(in the rows, 100 means zero)
Turns in one plane each, and the order they were made in; the first pair answered:
Sur:
[98,110,113,127,96,151,99,98,121,112,107,126,111,119,94,80,96,111,103,120,103,115,102,74,59,82,107,90,123,111,87,129,83,116,88,106,106,107,107,102,108,125,127,105]  ->  [93,92,106,118,113,133,120,84,113,113,103,119,93,111,126,93,72,117,105,115,123,143,90,63,92,83,108,105,102,115,83,136,76,109,89,115,94,104,90,87,83,117,102,108]
[70,82,119,102,68,112,90,100,90,102,126,100,79,121,51,111,145,90,99,97,105,123,81,124,96,84,100,86,90,96,122,87,113,138,86,82,102,77,108,88,102,91,101,90]  ->  [69,69,110,96,78,101,106,89,81,104,122,97,67,117,74,120,127,95,100,95,118,145,75,115,117,84,99,95,76,101,122,85,111,135,92,91,96,70,98,78,84,87,83,94]
[111,93,92,75,93,112,116,59,94,96,84,98,83,158,127,126,74,86,109,96,110,100,140,101,98,60,79,77,78,96,83,107,102,94,96,112,78,118,116,126,76,98,102,101]  ->  [115,104,97,83,84,123,104,68,99,96,89,101,91,160,108,120,90,85,107,98,98,80,145,110,77,61,82,69,91,91,85,102,103,97,95,104,85,122,126,134,90,102,118,97]
[78,88,110,104,128,103,100,124,109,118,97,77,123,78,83,107,92,98,94,102,86,89,84,87,107,118,113,126,102,122,125,84,88,96,111,82,104,120,76,52,100,89,96,90]  ->  [76,93,105,108,128,106,96,125,106,119,97,79,121,78,79,109,87,99,94,99,86,81,90,89,103,117,112,123,103,120,127,70,94,96,121,91,101,112,82,50,104,93,95,89]
tapam:
[102,86,124,92,113,92,97,95,88,135,73,103,110,102,75,93,131,125,78,98,135,116,130,122,111,101,115,98,95,105,148,69,94,89,85,119,101,97,82,112,111,89,76,111]  ->  [105,83,121,94,122,84,111,91,90,133,71,100,107,96,98,100,112,125,81,100,138,129,125,115,127,99,116,110,89,110,140,84,84,81,86,121,98,96,80,107,99,80,68,115]
[78,97,85,104,90,102,94,96,95,82,107,100,86,104,104,95,107,100,110,109,85,112,91,116,94,103,113,88,103,94,108,110,91,120,87,77,98,126,106,131,89,96,85,88]  ->  [71,95,88,105,93,108,90,101,97,87,110,97,92,99,91,92,112,104,107,108,86,106,93,114,92,111,112,92,103,98,118,96,91,128,88,76,98,124,102,120,96,94,89,86]
[107,82,92,86,112,97,108,96,94,88,120,94,120,105,96,107,85,105,77,83,119,108,101,94,92,112,124,107,89,86,85,113,104,122,101,90,94,113,84,118,88,105,105,92]  ->  [109,84,94,84,109,96,110,97,94,86,121,95,118,109,93,108,89,105,76,83,118,104,103,97,88,107,123,100,90,85,86,113,107,123,97,89,97,114,86,125,89,110,107,91]
Suto:
[86,91,111,111,116,107,89,110,98,120,112,93,120,77,72,87,103,119,94,103,102,82,86,91,103,125,104,114,92,108,119,65,103,112,101,96,107,100,80,66,111,103,114,103]  ->  [79,84,106,91,110,101,96,98,79,118,108,96,94,90,69,95,112,122,89,99,119,93,91,98,100,115,98,99,85,98,116,52,121,112,99,106,94,92,77,80,104,115,103,107]
[87,104,102,108,95,107,106,95,104,105,123,101,117,91,93,103,105,98,97,94,102,109,77,89,111,110,87,123,80,117,105,119,84,103,89,78,94,118,89,87,82,89,86,106]  ->  [89,128,88,123,82,116,92,102,101,110,116,116,116,94,79,99,97,102,97,97,90,77,103,96,90,104,82,109,98,104,110,78,101,109,117,99,101,107,114,96,99,104,88,98]
[102,92,121,87,92,103,101,90,108,90,115,104,107,122,97,87,127,81,97,102,96,109,88,106,91,94,104,85,97,90,93,149,97,95,68,71,95,114,101,128,90,97,109,96]  ->  [110,114,113,108,90,120,87,107,116,92,113,109,121,115,87,78,116,87,100,106,74,78,107,105,76,98,103,86,117,88,102,125,97,98,93,81,108,107,122,125,108,101,121,89]
Now pairs of rows:
(two turns a pair)
[94,46,115,117,100,106,91,71,113,125,76,101,102,74,77,65,93,108,100,122,122,117,78,115,85,118,62,101,86,103,83,101,133,103,81,90,74,106,67,111,123,74,81,105]  ->  [92,57,105,119,93,112,84,74,110,130,71,108,94,77,67,64,92,113,97,124,119,106,91,118,75,115,59,94,91,97,86,79,143,106,94,101,72,98,81,118,129,86,79,102] : Suto Suto
[110,103,122,119,92,86,84,129,106,124,123,99,117,112,94,88,117,55,128,131,91,110,98,129,72,63,114,126,117,106,123,152,76,92,66,50,124,99,114,105,78,76,107,132]  ->  [99,96,125,125,104,89,83,134,109,133,128,93,124,97,84,80,113,63,127,127,91,107,93,122,81,79,117,138,110,110,137,133,69,98,74,51,123,98,104,76,75,71,105,128] : tapam tapam
[102,102,111,103,84,111,97,110,114,80,111,110,109,128,81,89,141,89,104,93,104,108,104,100,88,90,103,89,126,111,76,157,103,108,60,67,110,112,86,123,107,117,134,95]  ->  [98,127,78,120,74,120,88,112,97,96,96,123,95,125,78,91,111,106,99,94,99,79,140,99,73,88,97,86,137,91,89,79,126,111,113,114,112,83,118,120,117,139,116,84] : Sur Sur
[77,106,109,118,88,119,89,99,90,116,106,108,101,110,52,92,140,108,93,105,89,84,90,116,69,102,95,74,109,92,109,86,124,107,93,98,88,96,108,105,118,105,128,89]  ->  [90,113,106,149,107,121,94,118,111,117,103,105,128,83,78,82,101,110,99,110,70,77,84,96,86,117,101,104,112,110,111,105,94,102,109,103,103,95,110,75,121,85,131,85] : Sur Suto
[116,97,89,87,92,83,119,85,97,77,90,122,94,118,146,116,96,77,105,105,115,120,96,111,114,72,92,97,106,97,81,136,100,101,82,93,88,107,111,137,88,98,99,104]  ->  [94,119,81,103,85,108,84,98,91,104,95,125,98,111,86,101,111,97,98,101,100,75,127,118,77,85,89,85,123,81,112,49,124,118,119,108,100,89,125,119,118,119,107,91] : Sur tapam
[95,109,109,91,85,118,90,100,93,98,110,115,104,105,89,105,124,99,105,101,106,104,77,140,89,88,106,93,111,97,77,123,88,107,74,76,124,97,101,129,105,98,114,105]  ->  [92,119,89,99,81,120,88,99,81,109,101,125,91,102,88,105,102,111,103,98,104,86,99,140,83,87,103,93,119,86,83,76,100,110,107,104,125,78,117,128,110,112,100,100] : Sur Sur
[107,119,88,89,85,102,96,96,86,98,96,112,86,113,102,100,94,99,101,110,94,86,109,113,89,83,97,87,109,96,95,99,124,100,109,111,98,93,117,123,96,112,98,94]  ->  [93,107,93,98,110,101,95,102,89,113,103,98,96,88,93,93,76,115,101,107,96,87,98,97,108,105,102,112,95,106,119,75,111,105,123,115,98,87,98,78,91,99,89,91] : tapam tapam
[133,131,100,97,87,106,104,110,114,69,110,100,118,112,102,96,114,81,108,113,80,94,105,105,77,84,97,82,118,99,70,155,90,95,70,75,117,120,97,140,112,109,114,93]  ->  [98,111,113,116,122,112,94,126,117,99,124,77,138,65,69,82,101,108,107,107,79,85,89,86,98,128,107,120,98,114,114,103,70,110,93,75,120,113,65,63,114,95,109,87] : tapam tapam
[96,102,125,116,79,119,79,132,119,93,134,124,112,117,66,108,65,107,122,123,83,92,102,95,80,97,88,96,91,101,71,117,94,116,53,85,140,75,100,94,121,84,112,81]  ->  [99,94,111,97,73,102,99,112,102,83,121,130,84,130,100,121,53,105,120,124,102,119,106,90,96,80,84,87,80,94,52,130,103,107,46,102,125,73,102,115,101,85,92,88] : Sur tapam
[92,94,105,104,128,101,97,87,97,103,88,96,88,91,91,93,149,88,81,61,90,97,92,115,101,119,98,104,109,95,113,46,117,111,117,89,121,70,84,96,97,88,90,102]  ->  [116,91,91,97,124,85,119,78,97,84,77,102,79,101,147,104,125,77,90,65,96,122,89,109,120,98,94,107,104,96,85,95,109,95,109,97,112,69,92,120,78,80,79,109] : tapam tapam
[100,104,106,78,81,69,93,99,97,102,105,110,106,108,83,99,111,85,108,105,87,86,107,88,68,103,99,75,117,94,105,87,107,75,91,109,98,104,99,108,96,83,128,138]  ->  [96,93,108,69,84,61,103,90,93,102,107,105,98,109,90,102,112,85,109,105,98,99,98,84,78,102,98,77,105,97,102,92,109,73,83,107,89,103,88,106,88,82,119,141] : Sur tapam
[114,123,82,93,71,97,87,103,104,96,82,114,84,105,103,120,93,110,106,122,114,89,125,102,79,72,93,69,113,92,79,85,125,108,107,114,98,118,114,114,111,122,88,98]  ->  [90,82,110,75,97,82,100,95,104,105,99,89,86,89,94,120,111,115,105,115,136,128,85,92,111,94,101,87,79,112,91,100,107,109,75,89,86,132,64,78,91,103,80,103] : tapam Suto
[91,89,93,102,107,93,106,90,88,103,93,94,91,92,98,111,95,115,90,90,113,110,89,96,114,102,104,107,88,100,110,81,96,95,108,101,92,98,93,81,87,103,91,111]  ->  [99,98,93,94,87,94,102,88,87,93,88,106,81,113,101,113,112,104,89,92,113,106,99,107,97,85,100,82,101,88,95,96,108,93,98,97,91,104,108,117,93,112,98,112] : tapam tapam
[91,98,127,110,80,107,101,109,96,83,110,77,120,96,78,97,118,89,104,101,78,108,105,121,72,110,120,82,97,82,112,117,132,103,92,66,91,103,93,107,108,97,110,115]  ->  [96,103,109,134,99,105,112,116,101,87,101,73,132,72,111,97,67,99,110,105,72,102,106,103,95,121,121,114,94,90,121,105,116,98,124,90,94,90,99,75,104,85,94,109] : Sur Suto
[93,107,112,115,112,104,99,108,105,120,126,100,101,90,83,102,113,111,84,95,95,89,92,99,111,120,99,126,95,105,122,104,96,107,92,84,105,110,89,74,100,79,109,103]  ->  [117,116,101,102,94,95,110,95,99,101,113,113,87,113,120,115,105,94,89,100,96,102,101,106,111,97,95,109,106,98,93,143,100,95,78,87,101,114,106,117,92,79,106,108] : tapam tapam
[126,119,108,121,79,111,99,123,111,86,109,101,103,106,112,81,109,99,107,105,81,83,89,89,102,101,116,94,75,116,92,125,93,92,81,81,104,125,112,113,100,108,121,110]  ->  [124,120,82,123,86,107,110,117,96,97,97,103,88,97,137,90,71,113,104,104,91,86,101,81,119,100,112,103,66,110,96,86,100,90,110,114,98,105,121,104,89,113,93,108] : Sur Suto
[105,118,124,90,99,98,87,101,103,100,94,96,87,132,61,92,138,115,104,74,103,97,119,118,69,104,88,75,85,115,111,99,102,86,74,79,93,115,115,121,99,85,117,74]  ->  [117,126,113,124,126,99,95,120,122,100,93,90,116,95,96,85,82,120,112,82,85,90,115,95,95,121,94,115,89,134,118,107,69,81,101,93,109,106,118,79,95,65,110,70] : Sur Suto
[88,108,108,100,80,118,75,91,100,87,92,103,90,120,77,105,129,97,93,97,108,95,71,123,85,92,102,86,101,87,104,77,102,100,74,92,89,87,114,111,119,101,124,106]  ->  [101,114,106,127,104,120,76,109,121,87,92,98,116,91,105,96,91,98,101,105,90,90,63,108,101,108,107,119,103,103,108,97,69,97,92,93,104,89,116,79,122,82,126,99] : Sur Suto
[112,102,74,96,93,108,93,96,102,107,93,77,74,126,98,96,91,95,113,89,107,97,89,90,80,97,94,93,115,72,113,73,118,106,97,119,95,110,83,117,103,98,86,89]  ->  [118,101,94,105,96,111,88,107,119,100,100,71,95,123,93,87,106,87,118,91,93,97,77,88,77,103,100,98,119,83,111,108,98,108,77,95,103,123,75,115,111,89,105,93] : Sur Suto
[108,97,119,84,89,101,102,108,102,101,116,94,113,99,58,78,86,65,67,105,81,76,96,88,110,79,91,105,101,107,121,80,90,98,116,110,106,107,75,78,127,95,136,93]  ->  [106,93,108,82,94,97,111,105,91,104,111,94,101,95,71,82,70,73,65,106,89,82,101,84,122,77,91,110,96,103,124,64,94,96,128,125,100,96,76,71,121,99,120,91] : Sur Sur
[89,99,110,105,107,122,92,126,109,105,102,93,105,88,62,87,117,111,86,92,109,86,98,115,77,109,104,97,87,91,121,64,105,120,104,95,98,103,94,80,96,107,105,90]  ->  [86,90,100,100,116,114,106,119,101,104,95,90,93,85,81,95,96,118,85,90,122,102,93,110,97,110,105,107,74,92,121,58,106,115,113,108,90,94,88,74,83,103,87,91] : Sur Sur
[89,79,87,98,73,96,116,91,94,58,88,98,89,90,118,107,103,100,87,93,124,101,124,106,99,81,76,90,90,69,111,116,112,92,109,120,77,96,136,91,115,121,87,122]  ->  [74,76,95,106,85,104,105,100,94,75,94,89,98,75,88,98,111,111,86,87,118,93,120,106,97,100,80,98,85,74,134,84,108,101,118,116,81,92,125,63,122,123,92,117] : tapam tapam
[158,124,93,137,92,103,114,103,126,61,102,85,116,106,179,116,47,79,124,90,64,131,102,122,103,92,120,123,138,119,64,180,47,97,92,124,145,145,125,132,132,77,114,96]  ->  [157,142,83,147,82,117,100,109,124,67,103,93,119,111,157,109,49,83,122,91,53,104,122,127,81,93,120,112,157,107,70,149,56,104,114,137,151,137,144,139,149,90,123,88] : Sur Sur
[106,100,106,95,106,107,96,111,131,77,106,84,132,112,132,133,112,71,131,124,105,107,62,102,64,91,116,116,97,89,75,152,70,94,87,82,116,137,114,134,106,101,102,125]  ->  [103,116,71,86,90,111,92,98,100,88,90,101,101,123,131,144,93,85,124,120,115,91,97,111,50,76,108,97,103,65,77,85,108,93,124,126,104,112,139,149,108,128,78,119] : Sur tapam
[82,91,104,74,82,80,118,97,78,120,111,102,60,134,80,105,142,117,89,80,131,113,105,128,87,104,90,68,95,82,123,76,134,101,78,66,91,93,85,109,104,110,79,113]  ->  [95,128,95,114,82,103,94,127,99,124,107,110,95,117,70,90,122,120,93,87,93,68,126,125,67,115,91,78,124,83,133,53,122,108,114,78,116,85,113,99,133,114,100,101] : Suto Suto
[90,78,103,89,89,98,107,95,84,99,104,90,89,123,111,99,92,91,97,95,117,119,93,98,97,101,97,105,93,96,99,97,99,85,104,110,104,100,92,91,93,100,89,97]  ->  [101,87,111,108,92,105,100,111,103,94,111,88,113,115,111,88,90,85,102,98,98,108,90,96,95,111,98,113,105,102,99,117,81,85,104,98,115,106,95,84,101,93,107,96] : tapam Suto
[125,111,101,86,99,104,120,96,67,84,98,115,71,123,108,112,92,102,90,93,93,95,105,101,76,86,101,78,93,100,69,92,108,102,108,104,90,106,133,111,96,95,89,99]  ->  [129,110,120,90,99,109,112,105,84,78,107,109,91,122,92,102,113,95,94,94,80,93,95,102,68,91,104,78,97,108,69,121,97,104,88,80,98,118,124,109,104,86,110,101] : Suto tapam
[70,89,98,95,111,109,92,121,102,123,85,108,77,76,84,90,81,112,108,96,120,92,113,104,117,104,103,93,107,120,74,78,117,113,122,127,91,107,94,77,112,118,70,90]  ->  [85,96,92,88,93,105,100,111,99,106,76,120,66,94,110,96,79,99,111,102,122,100,120,114,115,85,99,80,116,113,52,108,122,107,114,127,89,112,108,109,106,119,68,95] : tapam tapam
[118,103,89,102,106,86,107,109,106,90,85,105,106,92,136,109,73,83,108,103,91,107,103,89,106,88,97,113,89,105,81,144,75,80,86,102,98,107,109,100,97,103,98,98]  ->  [107,123,79,109,92,104,81,114,97,105,84,117,101,100,94,102,88,92,102,101,84,72,130,102,71,88,94,91,103,86,97,84,98,92,108,117,105,96,128,105,122,124,105,90] : Suto tapam
[125,78,94,147,105,76,71,109,139,82,130,106,126,95,147,85,102,112,95,130,91,68,115,99,108,104,86,109,129,93,103,117,101,93,96,76,119,92,82,115,101,55,117,98]  ->  [121,82,98,143,99,80,63,115,137,87,133,108,128,96,129,79,113,113,94,130,90,60,119,104,98,105,84,101,135,89,107,105,107,99,94,71,118,93,84,116,107,56,123,95] : tapam tapam
[99,112,97,108,96,112,108,102,106,87,94,103,101,77,142,112,63,97,111,101,90,104,97,96,91,107,112,112,96,106,93,117,96,93,130,115,102,80,107,73,116,98,95,106]  ->  [87,107,100,76,74,109,104,82,88,86,95,111,72,108,119,119,104,94,103,94,106,110,105,114,70,88,108,79,93,91,84,101,127,94,111,108,88,84,105,109,118,118,93,110] : Sur Suto
[109,130,122,119,113,78,97,92,129,108,117,101,114,83,67,92,123,105,106,113,85,94,89,110,82,89,113,113,105,96,99,122,109,124,70,71,125,119,110,136,126,94,133,93]  ->  [108,118,120,126,134,65,114,92,131,110,116,92,120,62,96,98,90,109,108,112,91,113,75,93,112,100,115,142,88,109,104,135,90,116,78,81,124,115,97,107,110,78,117,96] : tapam tapam
[98,108,91,86,79,108,93,92,94,99,106,98,102,120,66,106,118,92,102,104,90,94,114,115,92,95,104,81,89,84,83,80,111,97,102,92,83,99,100,134,113,117,104,100]  ->  [88,91,103,76,86,99,100,89,96,103,112,88,101,115,66,106,128,94,103,100,101,114,97,110,104,102,108,87,74,94,87,90,101,97,83,79,77,106,79,120,104,107,103,102] : Sur tapam
[113,128,83,132,113,109,95,114,112,100,95,102,120,74,118,91,63,105,100,101,80,90,104,99,113,110,106,116,108,101,98,102,89,94,116,123,115,105,104,85,104,88,109,86]  ->  [121,127,95,127,102,110,94,112,122,90,98,106,123,88,119,89,82,92,102,102,75,94,101,107,105,103,107,105,117,103,86,138,88,92,94,104,117,120,105,107,108,85,121,90] : Sur tapam
[95,120,70,87,105,89,122,67,86,104,121,106,67,115,94,100,123,122,87,78,141,109,117,94,77,93,66,96,103,88,114,68,134,126,109,82,98,86,105,114,109,113,90,65]  ->  [95,117,96,95,109,99,108,82,108,104,135,97,93,110,63,87,150,117,88,78,128,102,103,95,70,107,73,100,107,100,122,90,120,132,89,54,109,101,92,104,123,103,118,63] : tapam Sur
[81,96,105,110,76,106,78,120,94,118,117,103,99,79,94,84,112,81,101,113,88,99,117,95,102,96,86,76,92,110,100,86,100,90,102,75,113,114,96,111,114,132,129,107]  ->  [80,92,89,109,81,101,87,116,83,121,107,107,88,74,108,90,87,90,99,111,96,106,125,91,114,95,86,82,85,105,101,64,105,88,121,96,105,102,102,104,105,135,110,106] : Sur Sur
[102,96,93,105,90,89,115,120,104,139,127,93,125,57,76,121,122,102,87,83,82,116,85,83,89,134,88,145,82,97,115,28,113,129,105,95,96,118,89,50,108,69,124,92]  ->  [109,82,78,86,91,66,145,100,89,126,113,97,101,63,129,142,93,97,88,85,107,150,81,74,116,115,87,148,66,95,93,56,118,114,101,110,80,114,88,68,80,65,96,99] : Suto tapam
